128 stands for zero in the data rows.
Here are some points, one per row:
[153 129 84 122 113 102 89 55 100 234 217 189 164 149 154 123 110 138 120 100 47 85 63 106 110 121 147 92 73 120 120 101 88 119 118 160 103 127 215 161 172 143 203 85 129 160 171 176 255 161 158 192 124 177 164 140 87 57 129 86 113 120 106 118]
[197 145 240 47 131 81 77 95 130 143 52 79 126 131 219 125 107 237 175 210 181 143 77 124 88 118 146 142 96 103 76 60 154 150 152 155 180 156 155 172 120 75 155 138 128 89 157 139 109 96 176 83 143 155 122 185 200 201 158 199 183 108 143 168]
[174 215 255 159 160 129 138 90 77 104 139 94 103 136 118 109 109 105 95 98 80 110 74 74 145 197 201 154 172 186 225 187 136 121 113 86 150 137 132 148 141 136 125 249 168 106 160 127 68 112 102 126 99 103 112 108 113 85 73 72 100 79 118 104]
[182 181 255 157 156 158 151 126 89 141 156 155 80 127 154 73 101 48 115 139 142 181 211 160 255 125 130 106 105 128 76 137 135 132 140 84 118 94 140 102 109 106 103 101 31 56 98 208 182 145 168 153 182 162 241 172 163 126 117 169 93 124 63 197]
[119 141 145 116 116 123 169 152 103 117 125 174 160 183 196 203 188 154 208 212 136 119 91 105 137 102 116 127 101 114 76 100 137 88 93 64 110 173 101 142 148 186 168 96 66 55 85 102 134 97 87 82 108 104 110 114 26 48 75 109 103 105 159 198]
[151 150 151 121 177 193 184 106 68 87 46 101 104 172 135 124 81 143 42 92 105 119 158 149 224 178 102 212 188 154 129 58 138 140 95 60 127 154 76 81 158 95 92 101 141 160 135 174 255 152 92 192 158 122 134 139 112 136 127 83 155 97 128 120]
[111 107 157 123 119 122 153 174 227 144 104 103 130 111 109 79 114 127 59 88 81 116 122 122 132 95 120 129 128 120 151 192 165 224 227 174 153 81 145 110 100 78 83 63 69 54 108 103 73 89 99 128 74 96 74 96 98 44 107 101 130 99 154 179]
[118 112 87 52 104 92 114 152 255 167 110 114 71 94 152 86 79 97 129 121 88 137 228 138 255 110 143 105 127 113 121 120 100 99 50 99 128 133 98 103 85 97 77 200 190 170 146 160 181 143 115 117 124 141 101 127 67 128 95 115 71 160 127 113]
[118 125 130 103 74 105 80 107 92 77 169 128 154 159 128 210 218 137 157 232 157 78 158 148 255 213 134 150 146 94 100 87 131 153 126 83 94 65 129 110 75 123 104 160 186 153 195 142 228 135 182 122 111 98 115 130 160 89 106 143 115 86 151 120]
[89 70 142 98 100 129 62 143 103 251 159 207 130 170 149 148 158 103 13 63 111 94 144 131 116 117 132 102 144 153 86 131 120 75 131 119 138 135 111 124 186 145 233 165 87 105 96 125 124 129 142 92 92 109 112 108 150 202 145 190 187 159 211 116]
[127 108 174 119 129 92 160 82 114 250 189 224 200 183 166 212 134 87 128 94 74 128 120 124 183 121 122 168 136 75 137 133 111 135 160 204 182 193 143 178 148 189 44 117 123 125 121 68 108 105 114 126 172 82 100 121 204 210 188 186 147 168 89 172]
[93 178 199 151 195 103 103 152 142 129 99 125 181 81 115 89 87 146 81 121 127 105 35 205 158 134 120 195 143 179 221 233 162 116 94 77 98 115 105 139 66 123 108 108 114 174 61 51 214 142 198 122 172 150 209 186 129 123 104 175 84 95 100 92]
[89 82 225 151 95 106 89 133 157 119 71 152 61 167 122 94 184 146 155 228 123 204 136 74 110 121 12 123 69 76 71 159 107 171 34 31 131 125 223 118 201 192 154 90 112 131 104 72 89 116 188 112 147 156 165 102 207 157 113 12 178 162 60 53]
[81 140 130 122 121 141 141 113 59 142 81 114 149 94 90 116 183 198 196 222 177 149 165 89 155 111 147 81 158 99 118 133 104 142 170 202 143 168 174 161 141 143 128 122 115 64 81 121 185 123 86 141 160 163 212 185 195 160 127 112 92 74 153 69]
[134 149 254 154 169 151 158 197 183 102 108 88 110 135 90 152 120 90 101 126 111 105 106 91 60 100 139 115 112 98 120 170 144 168 204 204 199 136 123 135 134 154 116 124 131 161 171 167 255 178 188 118 149 143 127 92 116 105 105 122 88 156 133 114]
[179 209 255 198 189 173 120 110 58 93 126 126 145 109 84 154 102 132 76 121 89 84 216 157 189 80 104 101 76 62 60 77 122 88 121 123 111 113 96 77 90 59 93 201 114 124 109 95 74 105 105 106 107 115 88 112 94 96 143 87 87 109 97 84]
[113 113 114 106 97 131 134 101 56 111 128 130 114 128 77 83 89 122 155 238 214 211 81 112 134 98 94 137 96 163 116 177 154 201 212 215 137 170 142 90 123 119 101 238 235 179 150 147 179 105 127 87 104 111 100 101 82 99 106 131 114 111 106 131]
[91 169 255 60 64 66 70 93 111 131 99 159 164 196 69 160 120 133 171 222 215 148 123 114 122 179 119 149 130 148 201 174 168 114 52 229 39 0 92 94 139 126 82 105 86 100 101 143 168 120 39 167 118 103 101 89 71 160 184 120 133 192 186 119]
[141 34 187 124 90 129 102 108 105 137 137 186 160 56 233 201 249 126 173 217 135 132 187 148 19 115 142 110 195 191 197 153 182 138 152 99 130 84 62 98 70 114 88 148 176 184 178 174 148 157 132 104 141 163 112 174 106 85 103 119 119 74 30 94]
[117 151 152 126 112 146 190 179 236 81 146 86 159 109 78 111 107 102 99 96 76 90 110 125 112 101 100 119 126 126 99 87 147 118 113 93 77 114 111 167 172 215 210 137 133 91 133 154 119 86 72 121 114 143 148 148 213 237 176 175 148 165 110 125]
[85 162 255 171 174 128 191 127 107 136 134 111 149 96 117 94 128 161 140 106 99 118 216 149 237 67 85 78 114 114 115 113 123 118 94 84 110 131 127 140 115 109 145 103 240 195 184 146 220 180 151 129 91 105 77 108 112 118 123 127 152 97 164 132]
[148 105 111 138 113 113 104 90 93 86 135 94 123 38 87 109 78 129 113 255 216 211 119 131 132 125 167 89 127 81 116 76 139 94 133 40 128 122 118 177 198 196 156 109 88 126 122 80 133 140 107 121 98 74 110 134 99 137 139 148 159 209 174 187]
[132 77 255 131 87 137 116 171 227 72 159 118 94 84 111 95 103 108 79 134 76 94 87 105 147 134 99 114 124 113 97 61 142 147 158 233 136 202 121 154 137 128 126 113 99 139 115 72 182 182 129 164 202 120 212 202 106 127 116 93 150 88 145 112]
[126 66 232 91 119 154 78 108 115 97 135 62 68 123 118 164 106 98 186 188 225 107 101 166 166 75 120 152 165 135 119 77 32 96 101 171 114 131 150 185 167 161 222 69 109 153 43 137 68 90 133 182 140 147 33 74 129 71 122 183 39 82 81 145]
[91 102 136 149 138 112 137 139 114 42 202 89 108 194 174 147 145 141 250 200 194 127 118 144 165 120 138 125 113 189 204 213 123 104 156 151 206 192 95 95 67 16 133 75 75 119 150 132 82 172 122 195 104 146 173 90 178 204 184 109 200 207 171 114]
[164 149 255 192 164 193 181 141 115 118 115 124 105 81 99 97 131 115 117 146 49 104 102 90 171 199 193 139 158 204 205 138 100 148 118 104 92 115 153 69 78 112 88 73 97 106 85 96 118 77 131 77 106 143 76 122 129 167 153 190 184 214 182 169]
[133 89 255 176 150 147 167 210 196 145 116 124 142 148 110 98 125 134 120 124 130 158 108 175 255 200 185 141 131 119 98 109 93 55 138 114 121 99 122 128 118 116 117 166 215 178 196 146 182 121 112 96 115 123 127 98 107 85 136 101 135 116 114 112]
There is one direction along which these points spread out most. Take the direction at right angles to it along which they spread out most. Go by this last direction. Where along it does each point below lie, from 0 to 99? 50 is the average, and the first point above lies past it. One standard deviation of the points above along it is 16.
[197 145 240 47 131 81 77 95 130 143 52 79 126 131 219 125 107 237 175 210 181 143 77 124 88 118 146 142 96 103 76 60 154 150 152 155 180 156 155 172 120 75 155 138 128 89 157 139 109 96 176 83 143 155 122 185 200 201 158 199 183 108 143 168] 53
[132 77 255 131 87 137 116 171 227 72 159 118 94 84 111 95 103 108 79 134 76 94 87 105 147 134 99 114 124 113 97 61 142 147 158 233 136 202 121 154 137 128 126 113 99 139 115 72 182 182 129 164 202 120 212 202 106 127 116 93 150 88 145 112] 67
[91 169 255 60 64 66 70 93 111 131 99 159 164 196 69 160 120 133 171 222 215 148 123 114 122 179 119 149 130 148 201 174 168 114 52 229 39 0 92 94 139 126 82 105 86 100 101 143 168 120 39 167 118 103 101 89 71 160 184 120 133 192 186 119] 36
[113 113 114 106 97 131 134 101 56 111 128 130 114 128 77 83 89 122 155 238 214 211 81 112 134 98 94 137 96 163 116 177 154 201 212 215 137 170 142 90 123 119 101 238 235 179 150 147 179 105 127 87 104 111 100 101 82 99 106 131 114 111 106 131] 22
[182 181 255 157 156 158 151 126 89 141 156 155 80 127 154 73 101 48 115 139 142 181 211 160 255 125 130 106 105 128 76 137 135 132 140 84 118 94 140 102 109 106 103 101 31 56 98 208 182 145 168 153 182 162 241 172 163 126 117 169 93 124 63 197] 58
[119 141 145 116 116 123 169 152 103 117 125 174 160 183 196 203 188 154 208 212 136 119 91 105 137 102 116 127 101 114 76 100 137 88 93 64 110 173 101 142 148 186 168 96 66 55 85 102 134 97 87 82 108 104 110 114 26 48 75 109 103 105 159 198] 45
[91 102 136 149 138 112 137 139 114 42 202 89 108 194 174 147 145 141 250 200 194 127 118 144 165 120 138 125 113 189 204 213 123 104 156 151 206 192 95 95 67 16 133 75 75 119 150 132 82 172 122 195 104 146 173 90 178 204 184 109 200 207 171 114] 44
[85 162 255 171 174 128 191 127 107 136 134 111 149 96 117 94 128 161 140 106 99 118 216 149 237 67 85 78 114 114 115 113 123 118 94 84 110 131 127 140 115 109 145 103 240 195 184 146 220 180 151 129 91 105 77 108 112 118 123 127 152 97 164 132] 42
[151 150 151 121 177 193 184 106 68 87 46 101 104 172 135 124 81 143 42 92 105 119 158 149 224 178 102 212 188 154 129 58 138 140 95 60 127 154 76 81 158 95 92 101 141 160 135 174 255 152 92 192 158 122 134 139 112 136 127 83 155 97 128 120] 46
[93 178 199 151 195 103 103 152 142 129 99 125 181 81 115 89 87 146 81 121 127 105 35 205 158 134 120 195 143 179 221 233 162 116 94 77 98 115 105 139 66 123 108 108 114 174 61 51 214 142 198 122 172 150 209 186 129 123 104 175 84 95 100 92] 52
